Here is a table of points, one per row:
[ 0.2  1.  -0.1  1.9 -1.   0.2  0.9 -0.6 -0.4  0.7 -0.4  0.1 -1.   0.4
  0.3  0.8  0.8  2.3 -1.3 -0.1 -0.3 -0.9  2.5 -1.1]
[ 0.  -1.6  1.   0.8 -1.6 -0.7 -1.   0.  -0.1  2.1 -0.3  0.7  0.   1.3
 -0.2  0.2  0.3 -1.9  0.2 -0.9 -0.3  0.8 -0.4  0. ]
[-0.5 -0.3 -0.9 -0.8 -0.6 -0.1  1.   0.3  1.1  0.8  0.4 -0.5  1.6 -1.3
 -1.2  0.9  0.1 -0.5 -1.3 -0.6 -1.2  1.6 -1.   1.1]
[-1.4 -0.2  1.8 -0.2  0.9 -1.4 -0.2 -0.4  1.1 -0.3 -1.6  0.3 -0.5 -0.3
  0.2  0.8 -0.7 -0.6 -1.6 -0.7  0.2 -2.6 -0.3  0.6]
[-0.4  0.4  0.8  0.   1.7  0.1 -0.4 -0.1  0.8  0.  -2.5  0.1  0.5 -0.6
 -0.1  0.3 -0.2 -0.3 -0.8 -0.7  1.6 -0.9 -0.4 -0.1]
[-0.9  0.7 -1.8 -0.1  0.7  0.2 -1.2 -1.5  0.9  0.2 -0.7  1.4 -1.  -0.2
 -0.3 -0.8 -1.3 -0.1  0.4 -0.1  0.4  0.5 -0.6 -0.3]
[ 2.8 -0.2  0.2 -0.6 -0.1 -1.9 -0.4  0.7 -2.4 -1.5  0.8 -0.6 -0.7 -1.6
 -1.2  0.5 -0.5  0.1  0.2  0.  -1.  -1.6  1.2 -0.2]
[-0.9  0.9  1.9 -0.2  1.8 -1.3  0.3 -0.1  0.4 -0.8  0.9 -0.1 -1.  -1.9
  1.4 -0.4  0.6  0.4  1.6  0.1 -2.4  0.3  0.1  1. ]
[-2.4  0.6 -1.7  0.1 -0.9  1.3 -0.9  1.9  0.3 -0.9  0.8  0.5  1.4  0.
  0.5 -1.4  0.1 -0.4  0.   0.3  0.3 -1.4  1.7 -1.7]
[ 0.9  0.3  0.   1.2 -1.2 -0.3  0.8  0.1  1.   0.7 -0.9  0.6 -0.4 -1.
 -0.3  1.3  0.8  1.5  0.1  0.9 -0.5 -0.4  0.2 -0.5]
[ 0.1  0.6  0.3  0.8  0.2 -0.8 -1.5  0.6 -0.2  0.2  1.3  0.  -1.1  1.4
 -1.7 -0.7 -1.1  0.7  0.2  1.3  1.8  0.6 -1.4  1.3]
[-0.2  0.3  0.9 -1.3 -0.9  0.  -1.   0.2 -1.8  1.1 -0.6  1.6 -0.7 -0.2
  1.1 -0.4  2.4 -1.3  0.4 -0.5  2.   1.2 -0.1  0.7]
[ 0.   0.1 -0.7 -0.3  0.4  0.4  0.2  0.1  1.4  0.8  0.5 -0.4  1.9 -2.6
 -0.9  1.4 -0.2 -0.6 -1.2 -0.7 -0.6  1.3 -0.6  1.4]
[-1.3 -0.2  1.1 -1.5 -0.1 -2.2 -1.4 -0.7  2.3  0.  -0.7 -0.8  0.  -0.6
 -0.2  0.6  0.3 -0.3 -2.4 -0.2 -0.2 -1.7  0.1  2. ]
[ 1.4 -1.1  0.4  0.9 -0.3  0.5  2.4 -1.  -0.1 -1.5 -0.1 -0.1  1.4 -0.5
  0.6 -0.5  0.6  0.5 -0.5  0.6  1.4 -0.2  0.2  0.8]
[ 1.6  1.2  0.5 -1.7 -1.5  0.  -0.1  0.7 -0.1  0.6 -0.8  0.8  1.   1.6
 -0.5 -0.8  0.9 -0.7  1.   0.  -1.2  0.3 -2.3  0.5]
[ 0.3  1.  -0.9  1.7 -0.8  0.4  0.7 -2.2 -0.8 -2.4 -1.6 -1.   0.  -0.7
 -0.5  2.1  1.7  0.8 -0.4  0.4  0.5 -0.6 -0.4 -0.6]
[ 1.7 -1.4  0.8  0.5 -2.1  0.3  0.4  1.8  0.7  0.9  0.5  0.9 -0.8 -0.1
 -0.3  0.7 -0.9 -1.6 -0.9  0.3 -0.3  2.4 -1.5 -1.4]
[ 0.2  1.2  2.1 -2.5  0.9  0.3  0.3 -1.2 -0.8  0.7  0.2  1.2  0.6  2.
  0.5 -0.8  1.9 -0.4  1.3  0.2  2.1  0.2 -0.1 -2.5]
[-1.1  2.4  0.2  1.4  0.4  2.3 -0.7  0.9  0.6 -0.4  0.8 -0.3  0.6  0.5
  0.1 -2.1 -0.4 -2.8 -0.1  0.3 -0.7 -0.7  1.2 -0.6]
[-0.9 -0.4  0.1 -0.4 -0.3  1.3  0.   1.2  0.2 -0.2  2.  -1.4 -2.   0.4
 -2.4  0.2  0.5 -0.3  0.9  0.5  1.1  0.1  0.2  0.6]
[ 0.  -2.  -1.3 -0.7 -0.1 -0.5 -0.2 -0.3  0.1  0.1  1.2 -0.8 -1.  -0.4
 -1.   0.4 -0.2 -0.7  1.5  1.6 -1.  -1.1  0.9 -0.6]
[-0.4  0.2  0.   0.8  0.7 -0.9 -2.4  1.2 -0.7  1.   1.1 -0.3 -0.4  0.9
 -1.2 -0.8 -0.6  0.7 -0.1  1.3  0.6  0.1 -1.3  1. ]
[-0.5 -0.3  0.8 -0.2 -1.6 -0.8 -1.5 -0.2  0.2  1.4  0.3  1.8  0.7  1.5
  0.4  0.1  1.1 -0.6  1.6 -1.5  0.2  0.3 -0.4 -0.5]
[ 1.2 -1.  -0.5  0.5  0.1  1.2  1.5 -0.3  1.  -0.1  0.9 -0.1  2.2 -0.3
  1.3 -0.1  0.4  0.4 -0.2 -0.7  1.4  0.5  1.1  1.8]
[ 0.5 -0.2 -0.3 -0.1 -0.7 -0.1  0.3 -0.5 -0.9  0.7  1.3  0.6 -1.  -0.1
 -0.4 -2.  -1.8  0.  -0.1 -0.1  0.4 -0.6 -1.7 -1.1]
[ 0.  -2.4 -0.6 -1.9 -0.1  0.4  0.5  0.4 -0.5  0.   1.2 -1.7 -2.1 -0.7
 -1.   0.5  0.4  0.1  2.3  1.5  0.  -0.8  0.1  0.4]
[-1.   1.5  0.6  0.1  0.5 -0.1  0.4 -0.6 -1.9 -0.6  0.  -1.5  0.5 -0.1
  1.4 -0.3 -2.5  0.1  0.5  0.4 -0.3  1.4  1.2 -0.1]
[ 0.1  0.   0.   1.4 -0.9 -0.8  0.1  0.2 -1.9  0.2 -0.5  1.3  0.3  0.1
 -0.4  0.4  0.2  1.1  0.2  0.4 -1.  -0.8  0.9  0.8]
[ 1.  -1.1 -0.3  0.5  0.8  0.6 -0.3  0.6  0.8 -0.5 -1.1  0.  -0.1  1.
  0.7 -0.6 -1.   1.   0.2 -2.6  0.6  0.2  0.1 -1.3]
[ 0.8  1.4  0.  -1.   0.9 -1.1  0.5 -1.3 -0.5  0.9 -0.4 -2.3 -0.5 -0.8
  2.5 -0.5 -1.5  0.6  0.6  2.2 -1.2  1.8  0.2  0.7]
[-1.3  0.4 -0.5  0.5 -0.2  1.5  0.4  0.1  0.2 -2.1  0.6 -0.1  0.6  0.2
  1.3 -0.3  0.1 -0.1 -0.7 -0.5 -0.1 -0.2  0.3  0.6]
[-0.4 -0.8 -1.9  0.   0.8  1.3 -0.8 -2.2 -0.1  0.2 -0.7  1.  -1.   0.2
  0.4 -1.5 -0.6  0.2 -0.6 -1.6 -0.5 -0.2 -0.5 -1.6]
[ 1.1  0.2 -1.   1.2 -0.5  1.1  0.9 -1.1 -0.3 -0.7 -0.1 -0.4 -0.3  0.2
  0.6  2.   1.1  1.4 -0.8  0.5  0.8 -0.7 -0.1 -0.7]
[ 1.  -1.2  0.3  0.7  1.1  0.5 -0.3  1.4  1.  -1.  -1.3  0.4  0.5  0.7
 -0.1 -0.3 -0.6  1.5  0.1 -0.9  0.6  0.3  0.1 -0.6]
[-1.   0.8  1.4 -0.7  2.2  0.7  0.4 -0.5 -1.1 -1.   0.6 -0.9  0.9  0.2
  1.   0.5 -1.3  0.6  0.4  0.7 -1.   0.7  1.3 -0.4]
[-0.4 -0.8 -2.6 -0.9  1.1 -1.6  2.   2.4  0.6  0.9 -1.3  0.1  0.8  1.4
 -0.6  0.7  1.  -0.9 -0.8 -1.5 -1.7  0.7 -0.3  0.5]
These points spread out most along one direction. How far along it is each point below, from 0 to 99? The average is 50, and the first point in the table lies past the average. One standard deviation of the points above along it is 16.
[ 0.9  0.3  0.   1.2 -1.2 -0.3  0.8  0.1  1.   0.7 -0.9  0.6 -0.4 -1.
 -0.3  1.3  0.8  1.5  0.1  0.9 -0.5 -0.4  0.2 -0.5] --> 59
[ 0.  -2.  -1.3 -0.7 -0.1 -0.5 -0.2 -0.3  0.1  0.1  1.2 -0.8 -1.  -0.4
 -1.   0.4 -0.2 -0.7  1.5  1.6 -1.  -1.1  0.9 -0.6] --> 50
[-0.4 -0.8 -1.9  0.   0.8  1.3 -0.8 -2.2 -0.1  0.2 -0.7  1.  -1.   0.2
  0.4 -1.5 -0.6  0.2 -0.6 -1.6 -0.5 -0.2 -0.5 -1.6] --> 48
[ 1.2 -1.  -0.5  0.5  0.1  1.2  1.5 -0.3  1.  -0.1  0.9 -0.1  2.2 -0.3
  1.3 -0.1  0.4  0.4 -0.2 -0.7  1.4  0.5  1.1  1.8] --> 62
[-1.4 -0.2  1.8 -0.2  0.9 -1.4 -0.2 -0.4  1.1 -0.3 -1.6  0.3 -0.5 -0.3
  0.2  0.8 -0.7 -0.6 -1.6 -0.7  0.2 -2.6 -0.3  0.6] --> 56
[ 0.3  1.  -0.9  1.7 -0.8  0.4  0.7 -2.2 -0.8 -2.4 -1.6 -1.   0.  -0.7
 -0.5  2.1  1.7  0.8 -0.4  0.4  0.5 -0.6 -0.4 -0.6] --> 80
[ 2.8 -0.2  0.2 -0.6 -0.1 -1.9 -0.4  0.7 -2.4 -1.5  0.8 -0.6 -0.7 -1.6
 -1.2  0.5 -0.5  0.1  0.2  0.  -1.  -1.6  1.2 -0.2] --> 62
[ 0.  -1.6  1.   0.8 -1.6 -0.7 -1.   0.  -0.1  2.1 -0.3  0.7  0.   1.3
 -0.2  0.2  0.3 -1.9  0.2 -0.9 -0.3  0.8 -0.4  0. ] --> 20
[-1.   0.8  1.4 -0.7  2.2  0.7  0.4 -0.5 -1.1 -1.   0.6 -0.9  0.9  0.2
  1.   0.5 -1.3  0.6  0.4  0.7 -1.   0.7  1.3 -0.4] --> 72
[ 1.7 -1.4  0.8  0.5 -2.1  0.3  0.4  1.8  0.7  0.9  0.5  0.9 -0.8 -0.1
 -0.3  0.7 -0.9 -1.6 -0.9  0.3 -0.3  2.4 -1.5 -1.4] --> 24
[ 0.1  0.   0.   1.4 -0.9 -0.8  0.1  0.2 -1.9  0.2 -0.5  1.3  0.3  0.1
 -0.4  0.4  0.2  1.1  0.2  0.4 -1.  -0.8  0.9  0.8] --> 56
